Where one turn sends some rows of the set: a few examples, then the rows asked:
gud: [-24 -23   1 -16  -9  32   4  -9  14  -3   0  37  -9  -8  -2 -30 -12  48
  32  33  -7   5 -11 -22   5 -23  -6   0   6 -16  12  11 -29 -26  20 -19
  21]
Badar: [-33 -20  -2 -20   3  20   2 -14   7  -9  16  23 -13 -21 -11 -31  -9  40
  40  19 -14   3 -21 -25  10 -12 -19  11   3  -1  19  19 -30 -33  21 -11
  11]
ped: [  3 -11   8  -6  21  21  23  -7  15 -18 -12 -13   6 -27 -12 -17  -4  53
  20  -8  16 -11 -27 -13   4  16 -19  14   4  24  19   9 -17 -13  13 -16
  31]
laset: [  5  13  -8   4  22   8   2 -11  21 -31 -11  -6 -15  -7  15 -17 -25  15
  -9  35   7 -15  -9  14 -24 -13  12 -56   9 -26  -5  24   2   5  22  12
 -32]
mimut: [ 31   4  -5 -16  28  15  -1  -3  13  -5  -5   5  -2   1  12  -3 -18   0
   4  38  11   9  26   9 -24 -24   3 -38 -22 -29  -8  -4  12  12   6 -14
 -34]
bik: [-13 -20  11 -14  42  22  -6 -36  14 -20  -3  12  11   0 -36 -17   0  42
  41  11  -5   5 -23  -7 -14  13 -30  30 -26   3  14  19   3  -5  14 -28
 -14]
pase: [-14 -34  11  -2  28  13 -28  -7  15 -19 -18   8   6 -16 -43 -20 -14  26
  29  14 -23  13 -20   7  14  30 -10  14 -21   2   6 -17 -15   5  29 -25
  14]
Zeves: [ 18   6 -43  -2  -1   6 -22  -7  20   4 -19  20  16  -6   1 -19   5  -2
 -37  20 -23  -7  -3  29  -5 -28  -1   8   9 -14  -1  39  27   3 -10   9
 -27]
mabo: [-28 -29   0  -4  17  21 -24   1   3 -17  17  25   7 -30 -26 -20  -5  29
  31  25 -16   2 -27 -13   6  10 -12  18  -4   7  29  -6  -5 -25  37  -7
  20]
Tagel: [  5  30  10  25  22  -7  12  -1  -7  19 -27  -9  15   3  -5 -16 -16  12
 -10  27 -41   6  -5   1 -22 -16 -10   3   3 -19   1  14 -51 -32  44  19
  10]
dobid: [ 17  32  12  17  22  -9  -3  -1  15  25 -38  -7  11  14 -12 -15  -8  23
  -8  15 -52  17  -7  -7 -17 -11 -19  17 -13 -15  -1  11 -53 -19  38   4
  -5]
ridev: [ 15  45   8  26  37  17  -9 -10 -13  26  -3  19   9  -4   9  -4  18   3
 -11  11 -24  19 -14  -4 -23 -26 -17  19 -17 -19  15  11 -23 -22  13  24
  -4]
Sugu: [ 16  -1 -43   5  22  12 -27 -10   4  -3 -13   1  17 -17   3 -15  -5   1
 -40  21 -27  -1  -7  40  -1 -18   2  13   6 -14  -7  38  14   2 -24   5
 -22]
sinar: [ -8 -15   4 -17   9  36  24  -5  18  -2   3  17  -9 -19  -4 -16  13  49
  31  -1   8   0 -19 -25   9 -11 -23  26 -11   5  12  15 -15 -20   3 -25
  16]
sopag: [  7  -2  14 -18  21  15 -24 -26   9  -8  -5  18  11 -17 -16 -19  -7  39
  16  -2  30 -18 -25 -13 -31  12 -12 -14  16  19  42   2  11  -8  14   4
  19]
rivis: [  8  -5 -33  -6   3  -8  -1  -6  20   3 -29  -9  12  -5 -12 -25 -27  11
 -41  29 -35 -13   3  34  -1 -21   2   3  19 -17 -18  46   0  -8   0  -3
 -23]
Funuz: [ 12  -9 -27  -3  18  11 -38  20  45 -27 -28   5 -10  -5   9  -7   2   5
   2  21 -30 -10 -12  12 -24   1   1 -40 -12 -17  -5   1  -2  16  23   8
 -37]
vogu: [ 28  -1 -35   1   8  11 -17   1   3  13 -12  14  17 -13  -2 -11  -1  -3
 -47  26 -19   1   9  34   1 -24   6  14   1 -13  -2  25  29  -1 -15  -2
 -12]
nanof: [ 26  -3 -29  -8   2  -6 -11   1  19  11 -24  -8  27  -3 -10 -19 -39  23
 -48  37 -26  -1  13  28  -5 -23   5   9  16 -14 -10  29   6  -8   0 -18
 -16]
zubir: [ 32  14   1  18  17  19 -17  10  34 -15 -12   2 -26 -16  14  -7 -13  39
 -38  29   4   7  -7   7  -4   1  22 -41  -4  -2  15   3  12  12  19  -4
 -11]
fug: [ 22   4 -37   8  10  14 -37  -7  13   6 -10  16  14 -11   1 -17  -6  21
 -53  31 -27   6  -5  28  -4 -22   7  14   8 -10   8  36  24  -1 -15  -1
 -21]
zulo: [-13 -11   9 -11  27  44  19  -8  13  -4   0  13 -12 -25   6 -11  -2  50
  19  -5  19  -2 -27  -9   7 -11 -12  18  -6 -10  -5  14 -23 -15 -15 -24
  18]
zefug: [ 23  -5 -29 -18  -6 -16 -18   2  21  19 -30  -5  11  -5 -17 -24 -26   2
 -41  22 -35  -7  16  28   0 -20   0   2  13  -5  -8  27   2  -6   2  -4
 -17]
fam: [ -2 -14 -12   2  40  36 -15  -1   9 -13  -2  -3 -41 -16  24  -7 -13  23
 -15  39 -26   8   3  17 -12 -11  11 -34 -15 -28 -13  26 -24  -6 -10  -2
 -26]
lib: [ 22  -3   1 -12  14  15   5  18  33   8 -23   0 -52 -10   6  -5   3   7
 -19  11 -15  -3  14  10   0  -8   7 -37 -22 -10 -14   8  -7   7   8  -4
 -21]
bes: [ 29   5  -8  -5  45   6 -38   1  31 -19 -12 -19  -8 -10   7  -7 -34  25
  -6  22 -14  20  -3  11  -7   3   0 -26 -23 -14  -8  -2 -13  24  -2 -21
 -44]
fano: [ 17  45   1  39  35  15  -9   1   5   9 -20  15  30   3   6  -1  24  11
 -11   8 -20   3 -31   0 -34 -16 -17  22 -12 -20   9   7 -10 -13  30  24
  -5]
tuza: [ 10 -13   9 -13  12  15  17 -12  14 -11 -30  -8  -3 -23 -11 -20   1  30
  23 -20  18 -13 -17  -3   7  16 -14  -7   3  20  13   1 -22   2   3  -7
  35]
fem: [ -4 -11   4 -14  21  15   3 -25  -1 -20  -3   4  15 -21 -17 -20   4  27
  32  -3  21 -22 -23 -13 -22  14 -22  -4  11  25  38  12   4 -18  20   9
  21]
zir: [-14 -27  19 -20  47  28  -6 -27  12  -7 -11  23  13   3 -39  -9  -2  26
  37  12   2  -3 -13   5 -22   7 -23  22 -30 -16  -7   3   8  -1  10 -30
 -12]
veb: [ 13 -20 -14  -6  20  27 -31  27  24  -5 -11  11  -7  -5  14  -2 -25  29
 -16  57 -24   0  13   4 -33 -14  17 -39  -4 -25   1  -4  -5 -14  26 -10
 -15]
pode: [ -1 -14  16 -29  24   9  -3 -41   0  -7   2  13  14   3 -31 -25 -15  42
  39  19   9  -3  -4 -20 -30   3 -27   5  -2  14  35  17  -2 -20  21 -16
  -1]
Talo: [-19 -34   7  -7  25  12  -4  -3  21 -22 -13   8  13 -11 -45 -15  -2  26
  37  11 -20  -4 -23  -2   2  23 -22  26 -20   7   8  -5  -3  -8  40 -22
   6]
Ropif: [ -9 -14  14 -20  23  17  -7 -56   7 -20 -17  15  16  14 -26 -32 -19  47
  40  28   8  -6 -11  -7 -36   1 -17 -11   4  -5  22  28  -8  -9  16 -14
  -4]
Gepo: [ 12  38   2  24  44  15 -23 -12 -11  21  -7  18  16   0   5  -3  17   1
  -1  12 -33  17 -17  -1 -32 -22 -21  22 -20 -22  11  11 -25 -18  12  24
 -14]
Zuped: [-39 -23  -1  -8   9  19 -40   1  17 -15   7  41  -9 -28 -22 -25  -4  22
  27  14 -17  -8 -39  -9   4   5  -6   1   5  -6  19  -3 -10 -17  34   6
  10]
Timu: [ 21  46  16  22  21 -13   8 -11  14  20 -34 -13  12  11  -6 -17 -12  24
 -10  10 -37  17 -13  -6 -13 -13 -20  13  -7 -12   1  16 -50 -14  36   6
  -7]
Difov: [ 13  32   9  22  28  -9   1  -6  -7  15 -28 -15  32   8  -7 -14 -25  13
  -4  29 -38   9  -5  -1 -31 -13 -15   4   3 -18   3   6 -48 -27  42  14
   4]
tupos: [ 10  36   2  44  36  21 -14   6   6  12 -16  18  18  -2   6   1  23  17
 -18  13 -34   8 -32   2 -28 -14 -12  26 -14 -19   9  10 -16 -19  28  23
   0]
digug: [ 20   6 -27  -6   5 -15 -22 -10  16   7 -20 -15  10 -15 -11 -28 -39  16
 -50  24 -33   3   2  30   9 -15   4   3  20  -4  -5  36  -5  -2  -6  -5
 -20]

fug moves to digug
fem moves to Talo
Now these:
sopag moves to pase
mimut moves to veb
Timu moves to Gepo

